One turn or mirror swaps these rows in pairs. Which row does each one swap with?
Zupom: [  4.5   5.3 -10.2  -8.7  12.8   7.7 -28.9  -1.9  -5.0 -10.0  -8.3   8.9
 -40.8   1.1   6.6 -23.0   1.5  12.9   4.5   3.9   4.8]
tir: [ -0.5  26.0  -0.9  10.7  12.0   4.1   9.7   1.9  -3.4  -1.9   5.5   1.4
 -12.5   9.6  44.4 -14.5  18.0  16.5   0.7  -2.2  -3.1]
Folol: [ 18.1   4.9   4.2 -13.9   3.4 -13.4  -5.1  10.9   7.1  10.4   6.5  24.6
 -18.2  28.1   0.9   2.0  -4.0  44.3  -5.1 -15.8   4.8]
lito: [ 13.1   9.2   7.4   2.3  20.8  -7.5 -20.1  -5.0   7.3 -14.8  10.2  -2.2
   0.5  15.7 -11.0 -12.0  25.1   3.5  12.8 -12.1  12.6]
pasu: [ -4.6  14.9   5.3   3.0   8.1 -18.8  13.4   6.2  -5.5   9.2  -6.8  12.2
 -22.4 -26.4   3.3   4.4   4.1  16.0   9.7  -5.2 -13.7]
mog: [-17.6  10.3  -4.3 -23.0  15.6 -22.6  10.7  -7.2 -21.5  -0.8   2.0  14.1
  -9.1  17.3  -0.3  -3.9   8.4  -9.7  18.2 -27.5   7.1]
zos: [ 11.7   5.1   8.8  -9.0  11.6 -23.1   6.9   2.6   0.7  -1.1  16.9  31.4
  -1.2  30.9   7.2   1.1  -3.6  36.6 -10.1 -25.3   9.5]
mot: [ 28.5 -13.3  -1.1  -1.5  12.7  -8.2  -9.5  15.7 -21.9   7.2  28.7  -1.8
   3.1  15.1   3.0  -5.0   1.1   0.2   5.3 -25.6  10.7]
sivi: [ 35.3  -6.3   6.4  -3.3  -3.0 -11.6  17.2  -0.1  -4.8  -6.3   3.8   8.3
   0.0  31.2  24.3   7.8 -15.9  10.5  19.0 -16.1  18.1]
Fizu: [  2.5   4.0   8.0   5.7   6.7 -18.6  15.2   3.9  -4.4   1.9 -11.5  19.4
 -24.4 -22.4  -0.3  15.0   6.5  12.3   2.0 -16.3 -14.6]
zolug: [  2.4  -7.7   2.3  -3.4   2.4 -21.8  14.6   9.2  -0.7  -1.6 -13.9  -0.4
 -17.1 -22.2  19.5  12.3   2.9  23.0   6.7   4.0 -10.2]
dokub: [ 18.0  -1.2  -4.1 -25.6  22.9 -28.1  -2.8  -2.8  -1.8   2.3  13.8  21.7
  -8.2  34.4   0.1   8.8  -4.8  30.8  -5.9 -14.3   6.3]
topa: [  9.6   5.3 -24.1   3.1 -19.7  -1.9 -14.6 -20.1  -9.8  -1.3  -0.1   2.3
  -8.9  19.1  14.0  -3.3   4.9   5.8  -9.2  15.8   7.9]
nipi: [  8.9  -0.7 -14.9   9.2   4.6 -12.3  15.9  13.6   4.1 -20.4  18.6  21.1
  -8.5  15.2  16.9 -28.7   1.4  19.6  13.0 -22.4  19.5]
nuvur: [  5.1   1.6 -12.4   0.0   0.3  -5.3  -1.4  16.6  -0.3  11.2  -0.3  31.3
 -15.9   2.3  23.2  14.5   0.1  -7.0 -29.0  -4.5  -6.2]
sesi: [  6.1   0.6  -7.0  -5.9  18.5   4.3 -16.7   3.0   1.5  11.9   6.8  19.2
 -26.1   3.4  13.9   5.6  -3.5  -9.1 -25.1  -8.7 -13.5]
vin: [ 18.7   0.6 -18.6  11.2 -20.7   1.6  -5.9 -16.6 -10.1  -7.6  -1.3   0.8
  -9.6  -5.3  15.5   6.3  -7.5   7.8  -7.3  12.5   3.5]
dofuz: [ 12.4   5.0   4.1  -2.4  -0.6 -20.9  16.2   9.2  -4.3  16.8  -9.2  19.0
 -15.6 -12.7   7.2  12.7  -2.0  19.3   1.3  -7.3 -27.7]
Niv: [ -8.1   3.6  -7.4 -23.7  21.3 -21.4  15.4 -12.7 -30.5   3.8  -2.7  13.8
 -10.9  19.8   5.8  -3.1   4.5  -6.2   3.0 -35.0   6.7]
tes: [ 20.4  -6.0  -6.1   7.9  24.4  -3.4  -9.2   9.1 -20.0   3.4  19.1  -9.5
  -4.4  16.1  -0.5 -13.3  -0.2  -6.7  19.3 -31.0   1.1]
negi: [ 15.0  11.4 -19.3  -2.3 -17.7   8.3 -13.1 -16.4  -5.9  -6.7  -1.7   7.9
  -1.2   2.1  15.4   2.3   3.5  14.7  -4.1  22.9  -0.1]
dev: [ 31.5  -9.7  -1.0  11.2   3.2 -20.5   7.2   0.9  15.4   5.3   9.7  -2.6
 -14.8  30.8  19.6   1.7  -0.7  10.7  19.6   3.1  16.5]
pelo: [ 22.3   5.6  -8.4   6.0  24.7 -11.2 -13.4   6.8 -28.8   8.9  20.6   5.3
 -10.4   2.7   4.2 -21.0  -4.5  -5.1   7.9 -34.7   4.0]
pusov: [  5.2  19.4   3.5  16.0 -13.7  10.7  -6.6   5.1 -27.0   0.2  -5.2  14.0
 -10.1   7.0  18.7  -7.6   5.4  31.4  10.8 -12.1 -11.1]
bibed: [ -7.4  30.7  -6.9   1.1  22.9   2.3   9.3  -6.3  -7.8  -6.3  -1.5  12.5
  -7.2  17.0  35.9 -15.7  21.4  11.7  -5.9  -2.6   5.2]
matov: [ 14.1   8.8 -10.4  -2.3   7.3 -23.6  17.4   8.3  -7.9  13.8 -10.3  17.8
 -24.1 -23.9  17.6  11.6   6.0   9.0   4.7 -15.4 -17.9]
fufav: [ 26.7 -13.5  -3.3  -1.6   0.9 -12.5   6.3 -10.5  -2.2  -6.2   3.8   2.5
 -11.9  39.6  18.7   2.8 -12.2   6.2  26.9 -13.1  22.6]
kirab: [ 26.4   2.6 -16.6  -6.9 -12.2   8.4 -16.6 -18.2 -14.6  -8.9  -0.2   1.2
  -9.3   1.7  10.9  11.4 -11.6   0.8  -5.4   4.8  -9.5]
nin: [  8.3   0.6 -25.9 -11.5   6.2   1.3  -6.9  14.1   0.3  12.0  15.8  17.0
 -13.9  14.7  14.8  -2.0  -4.4  -6.4 -26.7 -16.4  -1.5]
lili: [  9.8   2.7  -0.5  -7.8  21.1  -6.1 -15.0  -9.2  -0.6 -11.2 -13.4  21.2
 -47.1   1.4  22.1 -10.4  13.4  14.4  13.1   4.0  -2.1]
Zar: [ 19.9   8.2 -21.5  12.5 -16.0  10.2  -3.6  -8.8  -0.7   1.0  -9.8   5.7
 -11.3  -3.7  28.4  -6.3  -4.7  12.3  -8.8  10.8   9.7]
Pive: [ -7.3  -2.7  -4.5 -33.6   6.5 -16.9   0.5  -9.7 -27.3  -2.6  -3.2   9.1
  -0.5  24.6   1.0   0.6  18.7  -6.3  11.3 -23.7   5.3]
Govid: [ 11.6  -2.4 -15.0  -8.7  -4.9  -4.2   0.8   1.7 -10.0 -26.6  14.1  25.1
  -6.1  10.8  17.0 -31.2  13.5   3.7  14.1 -25.2  23.0]
Dipa: [  3.4   7.6 -10.8 -29.3   7.4 -27.6   2.5 -12.2 -25.2   2.6  -7.0  24.4
  -6.4  21.3  -6.7   2.9  13.3   3.4  12.6 -34.8   5.2]
dena: [  8.2   9.3   2.8   3.3 -13.2  13.5 -12.4   4.6 -25.3   3.7   6.4  14.0
 -19.0  15.0  25.6   8.1   7.3  30.2   4.0 -10.7 -15.1]
mozot: [ 22.9   0.1  -3.0 -10.0   8.8   3.2 -13.1   0.5   0.1 -12.5   0.9   9.2
 -41.0 -14.5  23.7 -21.3   6.6  22.2  19.5  -1.0  -1.0]
nom: [ 29.2  -9.8 -11.1  -2.1   9.8  -8.8  -3.7 -13.6  11.3 -11.8   4.9   5.3
  -5.6  40.2   6.7  -5.2  -4.2  11.4  26.2 -13.9  21.8]
kifa: [ -9.3   1.4  -8.8 -28.1  18.6 -19.9   9.0 -18.9 -22.6 -16.7  -4.2  10.1
  -1.6  22.1   6.4  -9.1   7.3  -3.8   9.9 -29.0   7.7]
latof: [  7.8  -0.4 -19.4   2.3  10.8 -25.7  13.8  -1.0  -5.2 -23.8  15.2  26.9
  -1.1   3.7  12.2 -27.5  14.5   3.7  -1.7 -20.4  20.3]
bevup: [  7.3  -0.9   5.8  -2.8   2.8 -19.5  20.4  12.4  -2.5   8.0  -6.6   7.0
 -14.3 -22.9  15.9  11.2  11.8  18.1   6.8  -3.5 -17.4]
ret: [ 29.5  -9.5  -4.6  -4.7  15.1 -10.8   9.1   2.3   9.0  -1.6   8.6   5.0
   1.6  36.3  21.8   0.6  -2.1   0.4  27.6  -3.9  20.4]
nida: [ 11.6  11.0   4.2   4.3  35.1 -11.6  -8.1   0.6  13.8 -16.3   5.7   7.6
  -4.7   4.0  -9.5  -6.8  25.6   6.7   8.9  -6.0   4.4]
mek: [  5.4   2.1   9.1   4.3   4.8 -16.3  16.5   8.1   2.7  -5.8 -19.9  10.0
 -20.2 -28.2  13.2   6.1   7.5  10.6   5.9  -6.8 -10.3]
Novim: [  7.7  22.2   5.9  13.8  -5.7  -1.1 -11.5   6.1 -23.8  -0.6   3.9  28.1
 -23.2   9.7  16.3  -3.7   6.5  30.6  15.0 -26.2 -15.2]
ren: [-14.3  -9.6 -10.5 -25.4   5.5 -19.7   2.2  -9.1 -21.6 -14.1  -7.8   5.3
   1.6  26.5   8.2   1.2   9.3 -10.6  11.6 -22.1  12.1]
kavim: [  0.4  -0.3  -5.4 -28.2   6.4 -23.3   5.8  -6.4 -26.6   9.0  -2.8  20.3
   1.4  30.0  -1.8  -2.5  -0.2 -12.0   3.0 -27.5  -2.5]

bevup pairs with Pive
mek pairs with kifa
tir pairs with lito
matov pairs with Dipa
ren pairs with zolug
nom pairs with Zar
sivi pairs with kirab
fufav pairs with vin
nida pairs with bibed

